rotation ticks, each row followed by its count of ticks
The counts run from 0 to 1239.
[-0.36  1.25  0.83  1.14 -4.16 -1.25 -1.49 -2.46 -0.40 -0.78 -1.31 -0.97
  1.69  0.29 -4.06 -1.21 -1.75  1.16 -0.74  0.56  1.64  1.01  0.37 -0.86
 -2.26  1.79 -0.41  1.32  2.16 -1.91  0.60 -1.92  1.41] => 873
[-0.79 -0.06 -0.19  0.72 -0.69 -0.35 -0.52 -1.59 -0.71  0.96  0.91 -4.13
  0.30 -1.89 -2.28 -1.91 -0.55  3.47 -2.67 -1.15 -2.87  1.45 -1.10 -0.47
 -1.72 -0.29  0.04  2.17 -0.75 -2.79 -0.12 -1.83 -1.69] => 1217
[-0.23 -1.98 -1.69 -1.59  1.67 -0.40 -3.25  0.80 -1.43 -0.03  2.32  1.83
 -0.11  1.53  0.90  1.01  1.55 -2.34  0.17 -3.55 -0.10  0.63  2.86 -0.93
  0.66  0.66 -2.48  0.32  0.84  2.64 -0.35 -3.04 -0.26] => 413
[ 0.08  1.17 -0.36  0.46 -1.31 -0.51 -4.19 -2.43 -0.86 -0.07  0.28 -1.19
 -2.91 -0.14 -0.70  0.21 -2.83  1.75  0.67  0.40  3.77 -1.72  0.51 -1.76
  0.35  1.65  1.16  0.17  1.81 -1.46  2.93  1.01 -0.77] => 314
[ 1.57 -0.43  0.14  2.27 -2.55 -1.98  0.64 -1.41  2.55 -0.91 -0.38  1.36
  1.15  0.12 -1.21  0.19 -3.34 -1.86  0.31  1.71  2.12  1.08  2.59 -1.62
 -3.09  1.30  1.73 -0.19  1.07 -0.65  1.06  0.69  0.31] => 1192
[ 0.60 -2.17  0.15  0.09  1.54  1.15 -1.31 -0.92  1.43  0.59  2.43 -1.40
 -0.92 -1.78  3.48  0.58  0.23  1.42  1.29 -2.40 -2.77 -0.66 -0.45 -0.93
  1.82 -1.58  1.00 -0.18 -2.42 -0.40 -0.47  0.72 -3.04] => 204
[-1.06 -1.26 -3.07 -1.20  0.81 -1.15 -1.07  1.62 -0.50 -0.11  2.81 -0.15
  1.72  0.60 -1.55  1.30  0.78 -2.83 -0.66 -2.79 -0.23  0.31  4.01 -2.01
 -2.13  0.71 -1.34  2.18  0.02  2.21 -0.22 -2.76 -0.04] => 1189
[ 1.59 -2.78  0.09  1.68  0.18  0.25  2.84 -1.13  2.03 -2.85 -0.61 -0.03
  2.62  1.78  1.95 -2.51  0.54 -0.12 -0.28 -0.77 -1.51  1.84  0.31 -0.29
 -0.20 -0.95 -1.63  0.69 -2.84  1.18 -3.43 -1.77  0.80] => 569
[-0.42 -0.27  0.56  0.36 -0.99  2.59 -0.05 -3.21  1.30 -0.26  0.61 -2.63
 -0.39 -1.52  2.30 -0.20  0.86  2.43  2.68  0.01 -1.32 -2.53 -3.24 -1.26
  2.84 -0.57 -0.59 -0.39 -1.21 -1.58 -2.84  1.84 -0.01] => 1196
[ 0.24  0.55  0.87 -1.08  1.16 -0.34 -2.06 -1.99 -1.53  1.44  1.93 -3.61
 -1.73 -1.46 -1.02 -2.44 -1.11  3.41 -1.87 -1.47 -1.75 -0.14 -0.55  0.02
  0.10 -1.13 -1.10  1.30 -0.02 -1.49 -1.05 -3.36 -2.22] => 441
[ 0.82 -0.74 -1.10  0.33  1.69 -3.43  0.78  0.39  0.11  0.46  1.58  0.81
  0.82  0.72 -2.36 -1.77 -2.40 -1.85 -3.03  0.34  0.97  1.52  3.68 -1.32
 -3.08  0.25  0.17  1.19  0.33  1.00 -0.24 -1.12 -1.20] => 610
[-2.21  1.36 -2.27 -0.90 -1.47  0.78 -4.51 -1.50 -0.95 -0.53  1.18  0.31
 -3.06  0.17 -0.07  1.48 -1.83 -0.46  0.69  0.15  3.84 -3.00  0.60 -0.51
 -0.36  0.80  1.51  0.75  1.91 -0.42  2.33  1.10 -0.82] => 563
[-3.74  0.57 -1.84  1.04 -0.91  0.27  0.60 -2.33 -0.67 -1.65 -0.32 -0.08
 -0.63  1.30 -3.98  1.10 -0.85 -0.97  0.41  2.45  2.98 -1.03 -0.92 -0.60
 -0.25  4.07 -0.14 -0.32  1.69  2.02 -0.06  1.71  2.16] => 1235
[-2.31 -0.72 -2.29  0.76  0.63  0.76  0.31  0.39 -0.32  1.80  2.84 -0.84
  2.03 -2.58 -0.11  1.84  2.63 -1.92  1.81 -0.57 -1.50 -0.37 -0.26 -3.33
  0.93  1.54  0.26  0.25 -0.64  0.27 -1.48  3.77 -0.77] => 628
[-4.27  0.92 -3.42  0.28 -1.24  1.14  0.67 -0.73 -1.70 -0.34  0.96 -1.04
  1.39 -0.80 -3.09 -0.15  1.66 -1.34  0.56  0.23  0.70 -1.09 -1.48 -1.68
 -0.90  2.12 -1.07  2.27  0.37  0.02 -2.25  2.35  2.00] => 709
[-1.66 -1.88 -1.64  0.15 -0.84  3.71 -1.83 -1.54 -0.81 -2.28 -1.77 -1.20
 -1.55  1.05  1.23 -2.64  0.29  2.46 -1.23 -1.79 -1.34  0.94 -3.40  1.86
 -0.67 -0.51 -0.16  1.18 -2.17 -1.17 -0.65 -1.20  1.23] => 718
[-0.92 -2.24  0.44  3.03 -0.31  1.78  1.87 -3.20  1.29 -0.97 -2.01 -0.67
 -0.37 -0.39 -0.28 -0.92 -0.66  2.00 -0.78  1.59 -0.45  2.58 -3.09 -0.06
  0.71  2.63  2.07 -1.18 -1.54 -1.38  0.04  3.02  0.17] => 158
[-3.42 -1.43 -2.98 -1.22 -0.81  3.81 -0.62 -0.65 -1.14 -1.48 -0.82 -1.41
 -0.82  0.38 -0.18 -0.95  1.27  0.98 -1.89 -1.97 -2.95  0.46 -3.16  2.07
 -1.26 -0.16  0.35  2.03 -1.85 -0.14 -0.60 -0.60  1.09] => 719
[-0.89 -1.50 -1.74  1.16  1.83  0.75  1.55 -0.51 -0.22  1.54  2.34 -1.22
  0.50 -2.28  2.02 -0.40  1.69 -0.69  0.55  0.25 -1.46 -0.06 -1.93 -3.72
  0.96 -0.51  0.34  0.12 -1.59 -1.49 -3.30  3.58 -0.11] => 1208
[-2.44 -1.95 -1.79 -0.52  0.19  2.62 -3.60 -1.57 -1.50 -1.21 -0.58  2.08
 -2.82  0.96  1.68  1.40  1.28 -0.52  1.08 -0.96  2.07 -0.42 -2.03 -0.82
  1.40  1.53  0.38 -0.81  1.27  0.05  0.61  1.82  2.80] => 1142
[ 0.18  1.17  1.25  0.08  0.10  0.04 -0.23 -4.16  0.57  0.74  2.32 -2.11
 -3.01 -1.29  0.66 -0.06 -1.75  1.42  0.29  2.25  0.92 -3.85 -1.08 -1.54
  0.15 -1.42  0.99 -0.81  1.67 -2.01 -1.51  0.50  0.31] => 782
[-0.35  2.16  0.67 -1.33 -3.26 -0.72 -3.83 -1.94 -1.31  0.77 -0.20  0.02
 -0.01 -0.57 -3.12 -1.79 -1.79  0.96 -1.43 -0.84  1.21  0.95  0.49  1.64
 -1.91  0.62  0.28  1.84  2.22 -1.83  1.57 -2.02 -0.32] => 97
[-2.69  0.71 -0.75 -1.38 -1.48  1.60 -1.22 -2.04  0.36  0.38  2.32 -0.76
 -2.35 -0.95  0.33  3.60  0.54 -1.29  2.94  0.20 -0.08 -4.69 -0.62 -0.70
  0.02  0.55  0.59 -0.90  2.29 -0.31 -0.99  0.40  1.57] => 699
[-2.14 -1.16 -0.94  0.25 -1.89  1.55 -1.12 -0.84 -1.34 -1.44 -2.86  1.25
  2.48  1.00 -1.51 -2.49  1.99 -0.24 -0.50 -1.61 -0.26  4.28 -2.25  0.76
 -0.23  2.33 -1.24  0.97 -0.47  0.02 -0.29  0.03  1.69] => 1038
[-1.55 -0.67 -1.36  0.49 -0.41  0.60 -2.24 -1.28 -0.53 -1.88 -0.70  1.08
 -1.16  1.68 -0.50  2.01  0.98 -1.30  2.55  0.08  3.68 -0.65  0.20 -1.43
  2.24  3.99 -1.03 -0.85  1.52  2.21  0.87  1.98  1.56] => 561
[ 1.55 -2.07  0.60  1.71  1.13 -1.56  2.68 -1.57  1.03  0.72  1.99 -1.59
  0.99 -1.42  0.71 -1.77 -0.26 -0.06 -1.65  0.09 -1.30 -0.67  0.75 -4.09
 -1.58 -1.96 -0.18  0.43 -0.68 -2.07 -3.65 -0.28  0.83] => 681
[-2.59 -0.01 -2.73 -2.35  0.80  1.18 -1.85  0.51 -1.74  0.11  3.29 -1.60
 -0.07  0.05 -1.61  1.08  1.25 -0.39  0.15 -3.18 -2.65 -0.72  0.66  1.19
  0.09  0.66 -1.28  2.21 -0.66  2.23 -0.53 -2.97 -1.36] => 276
[-2.14  0.31 -1.77  1.08 -2.91  2.06  0.02 -1.20 -0.50 -2.46 -2.69  0.01
  3.11  1.33 -1.60 -2.76  1.28  0.69  0.41 -0.67  0.55  2.55 -2.45  0.36
  0.03  1.88 -1.72  2.04 -0.95  0.03 -1.38  0.33  1.88] => 707
[-2.76  1.34 -2.22 -0.84 -0.23 -1.20  1.45  0.33  0.15  1.06  3.14 -0.94
  2.33 -1.36 -3.77  1.09 -0.32 -2.14 -0.04  0.29 -1.82 -0.70  2.05  0.04
 -2.38  1.43  0.29  1.94  0.66  2.05 -1.17 -0.82 -1.42] => 1053
[ 0.06 -2.58 -0.53  0.61 -0.85  1.16  0.92 -0.65  0.13  0.63  1.95 -1.57
  3.33 -2.05  1.13 -0.50  2.21 -0.47 -0.01 -2.26 -3.51  1.14 -0.39 -3.38
 -1.35 -1.41 -0.80  1.36 -1.21 -2.18 -3.30 -0.51  2.08] => 763
[-0.26 -0.15 -0.54  2.12 -0.53 -0.33  0.68 -1.16  0.26  1.38  1.55 -3.32
  1.85 -3.03  0.17 -0.32  1.16  0.93  1.12 -0.04 -0.72 -0.53 -0.83 -5.37
  0.44 -0.11 -0.30  0.94 -1.21 -2.17 -1.92  3.45 -0.98] => 876
[ 0.55 -1.36  1.29  1.51  0.37 -1.04  2.22 -0.36  1.37  0.24  0.38  0.10
  4.55 -0.37 -0.16 -0.64  1.67 -1.15  2.20 -0.59 -1.67  3.03  0.01 -1.74
  2.82  2.52 -1.43 -1.04 -1.23  1.69 -2.14  0.97 -0.98] => 558
[-0.68 -0.36  0.37  0.21 -1.57 -1.76 -0.14 -1.12  0.07  0.26 -0.82  3.57
  1.31  0.87 -2.75  0.70 -0.53 -3.61 -0.27  1.34  1.67  2.34  1.44 -0.83
 -2.34  3.17  0.59 -0.87  2.91  0.60  0.43  0.31  2.34] => 198
